In the data rows, the value 128 means zero.
Some points, one per row:
vec![75, 98, 148, 164, 63, 204, 161, 133]
vec![98, 125, 99, 122, 105, 189, 108, 139]
vec![87, 106, 120, 136, 109, 183, 115, 133]
vec![97, 113, 135, 147, 100, 167, 150, 134]
vec![220, 163, 130, 100, 187, 1, 117, 105]
vec![136, 118, 138, 137, 115, 118, 141, 125]
vec![74, 94, 148, 169, 76, 195, 188, 137]
vec![188, 139, 152, 118, 168, 29, 146, 104]
vec![176, 139, 145, 119, 157, 48, 138, 125]
vec![151, 117, 154, 145, 127, 101, 160, 129]
vec![2, 84, 108, 160, 26, 255, 135, 160]
vec![166, 139, 147, 130, 151, 57, 148, 118]
vec![172, 140, 133, 121, 162, 52, 130, 111]
vec![150, 140, 133, 112, 132, 111, 127, 126]
vec![212, 145, 146, 111, 179, 13, 137, 110]
vec![118, 139, 116, 111, 138, 144, 104, 137]
vec![170, 143, 138, 115, 166, 54, 123, 122]
16 more points follow, each with its number after it:
vec![172, 132, 162, 128, 157, 54, 155, 113] 0
vec![114, 131, 109, 116, 134, 150, 100, 127] 1
vec![93, 105, 138, 157, 84, 207, 156, 148] 2
vec![136, 112, 151, 151, 124, 113, 179, 126] 3
vec![133, 131, 140, 122, 121, 113, 142, 120] 4
vec![94, 103, 142, 153, 91, 184, 171, 138] 5
vec![154, 124, 165, 159, 133, 85, 181, 116] 6
vec![114, 131, 117, 118, 124, 161, 108, 130] 7
vec![55, 115, 90, 112, 93, 227, 71, 151] 8
vec![63, 112, 109, 130, 89, 216, 108, 142] 9
vec![162, 149, 127, 111, 154, 82, 118, 126] 10
vec![86, 112, 100, 119, 101, 197, 101, 140] 11
vec![84, 128, 90, 112, 115, 188, 64, 142] 12
vec![183, 157, 130, 105, 186, 32, 126, 119] 13
vec![177, 155, 128, 117, 184, 36, 119, 116] 14
vec![133, 124, 141, 131, 117, 127, 146, 125] 15
Which of these numbered points is nearest to each point below, looking only along the 2 directions in which the first points spread most? Its number follows each.
vec![193, 153, 138, 114, 178, 32, 127, 102] > 13
vec![70, 107, 142, 163, 87, 203, 167, 136] > 2
vec![150, 147, 110, 107, 166, 93, 82, 130] > 10
vec![140, 139, 107, 108, 165, 98, 99, 125] > 10
vec![87, 131, 118, 118, 107, 182, 98, 146] > 11
vec![123, 110, 163, 163, 97, 142, 187, 122] > 3
vec![163, 151, 119, 105, 161, 72, 99, 115] > 10
vec![191, 143, 152, 124, 165, 59, 146, 112] > 0
vec![78, 133, 85, 113, 117, 194, 79, 143] > 12
